In the rows, zero is written as 128.
Named moves, each a turn or a mirror, and the order they were made in; the first pair answered
S:
[136 129 129 144 140 106 132 115 124 124 138  88 134 105 104 114 107 130
  93]  ->  [137 118 143 162 138 108 130 124 128 121 138  83 135 109 125 117 136 134
  93]
[164 146 124 164 133 107 141 109 135  99 132 109 118 144  98 110 152 123
 155]  ->  [163 151 116 152 134 104 145 100 131 100 131 109 116 142  84 114 133 124
 156]
[134 114 135 136 129 129 155 134 111 136 133 134 109 156 126 135 168 120
 124]  ->  [132 126 117 106 133 123 161 119 111 139 133 140 108 149  99 131 121 116
 118]
Z:
[145 102 118 135 146 126 139 133 157 125 156 125 108 156 148 138 165  98
 112]  ->  [122 128  73 119 141 133 157 135 124 110 150 143 109 161 145 124 148 123
 138]
[111 151 109 115 123 131 143 125  76 100 115 146 130 125 140 116 105 170
 141]  ->  [140 151 162 150 125 114 105 111 106  92 104 107 127 104 110 122 102 146
 125]
[125 115 144 177 117 126  80 116 142 104 136 142 140 149 200 129 159 103
 120]  ->  [105 131 107 156 116 135 103 120 111 100 137 167 142 156 211 121 155 123
 138]
M:
[130 153 123 115 152 125 155 104 126 133 109 121  90 128 127 127 162 180
 118]  ->  [125 140 113  94 155 129 150 100 138 143 121 132  89 126 140 129 151 174
 106]
[146  95 120 181 159 149  95  90 139  89 121 113 105  97 139 116 169 102
 107]  ->  [140  88 105 149 158 155  92  89 150  98 133 127 107  95 150 120 154  90
  94]
[108 124 113 125 134 151  73 135 140 107 122 128 138 108 174 115 132 134
 139]  ->  [109 132 119 146 133 148  79 138 133  99 113 117 135 104 165 114 141 140
 149]
T:
[127 110  95 124 150 144 157 138 116 145 142 145  91 134 134 130 148 116
 110]  ->  [140 131 125 146 142 129 166 133 101 139 120 124  88 138  95 135 151 128
 126]
[120 144 166  80 105 130 156 128 114 147 119 158 136 141 112 135 118 160
 134]  ->  [114 135 152  69 113 136 149 129 121 151 129 167 138 140 133 129 118 153
 127]
[ 98 143 114 100 115 147 148 145  57 145 119 167 146 166 152 134 202 180
 164]  ->  [ 99 143 117 106 110 147 151 144  55 145 117 164 145 166 147 134 203 182
 167]
P:
[108 115 118 112 120 137 143 135 115 137 136 134 136 143 168 124 168 142
 142]  ->  [121 126 120 105 118 116 167 125  98 148 130 129 128 159 126 129 152 144
 144]
[132 159 164 114 107  98 142 131  87 119  85 122 120 132  78 148 152 157
 178]  ->  [106 136  82  42 142 119 104 115 134 122 130 161 122 100 121 131  82 119
 136]
[107  94 115 100 146 142  99 142 161 141 162 133 147 148 184 120 117 108
  93]  ->  [134 122 190 162 117 118 140 157 116 138 118  98 145 180 139 138 173 141
 131]
[114 118 137 127 139 145  99 137 162 120 143 138 136 120 166 119 120 129
 126]  ->  [132 141 175 150 121 123 137 133 127 132 119 120 125 143 110 133 135 149
 151]
Then:
Each pair is two moves apart.
[128 111  60 156 135 119 149 136 109 138 137 155 114 147 149 116 142 117
 134]  ->  [136 119  87 179 124 115 157 138  94 129 121 141 115 153 138 120 163 128
 145] -> P, T
[156 117  92 171 158  96 148 117 142 125 136  95 112 146 100 119 148  97
 133]  ->  [151  96  87 149 161 104 139 122 156 141 154 112 114 146 130 124 152  86
 114] -> M, S
[147 132 154  95 139 123 138 143 130 147 107 131 100 142 124 108  92 133
 113]  ->  [150 133 169 134 136 119 136 155 116 135  97 119 101 147 126 109 127 143
 128] -> M, S
[ 94 142  59 113 124 131 164 142  85 132 136 164 108 146 135 116 127 127
 161]  ->  [103 138  74 131 123 125 173 148  78 138 133 156 107 157 133 120 153 129
 167] -> S, P
[123 110 106 107 124 117 189 142  81 183 144 151 119 166 141 142 180 129
 130]  ->  [124 131  95  95 123 110 198 127  70 184 135 150 118 165 109 137 144 132
 136] -> M, S
[ 90 110 128 130 161 181  83 115 184 114 140 141 160  89 185 122 138 121
 105]  ->  [108 162 147 201 153 155  98 107 135  78  96  97 158  92 113 111 141 150
 155] -> S, M
[114 127  81  71 135 145 148 135 131 152 156 140 131 151 136 133 103 109
 110]  ->  [119 138 157 154 110 149 134 165 115 120 119 108 141 152 151 140 181 141
 143] -> P, T
[142  96 116 124 102 128  88 106 168 110 162 120 124  94 171 127 151  62
 104]  ->  [167 129 127 126  97  99 105  82 149 110 137  98 115  96  87 128 101  62
 113] -> T, P
[ 93 150  96  93 111 120 204 157  96 136  83 138 139 127  94  95 105 185
 152]  ->  [134 137 189 183 119 101 147 158 142 113  66  74 137 104  85 105 152 157
 139] -> Z, S
[130 101 146  71 108 136 166 137 129 162 133 164 138 153 139 152 146 120
 112]  ->  [126 108 142  61 108 139 159 133 131 158 132 166 141 144 137 148 127 119
 112] -> P, S
[143 123 130 173 103 131 139 113 113 108 115 112 127 157  94 130 139 130
 157]  ->  [156 105 150 157 103 127 131 108 137 127 129 109 126 157  91 148 139 106
 130] -> S, Z
[159 116 183 174 127 117 104 111 175 124 133  87 120 123 121 131 139 101
 105]  ->  [152 112 165 185 129 127 102 118 177 117 137  91 121 120 143 125 151 104
 113] -> T, M
[164 110 187  95 125 115 120 104 168 151 138 119 117 117 109 153 100 115
  75]  ->  [160 135 185  94 105 108 174 118 114 156 115 128 113 147  87 158 111 155
 112] -> Z, T
[114 162  96  91 121 125 143 123 111 123 120 146 143 126 107 116  76 143
 136]  ->  [145 133 178 173 120 124  97 138 148 112 115  97 140 118 131 131 156 123
 127] -> Z, S
[127 137 114 177 148 109 128 116 116 114 116  88 117 112  91 120 128 111
 143]  ->  [135  92 133 158 150 113 123 123 149 143 144  98 115 123 132 137 162  86
 112] -> Z, T
[138 107 176 120 115 130 120 144 135 133 129 124 133 125 156 148 171 135
 125]  ->  [120 156 131 128 112 131 133 135  94  99 107 128 137 120 126 122 130 168
 164] -> Z, Z
[135 119 136 134 129 138  98 131 150 121 144 136 151 104 165 125 139 106
 112]  ->  [154 146 158 137 115 106 143 121 113 143 118 121 140 124  85 134 118 124
 130] -> P, S
[140 126 104 128 156 130 153 124 114 125 183 112 132 120 135  98 108  97
 125]  ->  [136 128 103 146 157 134 154 131 104 116 178 110 134 121 148  95 127 106
 135] -> S, Z
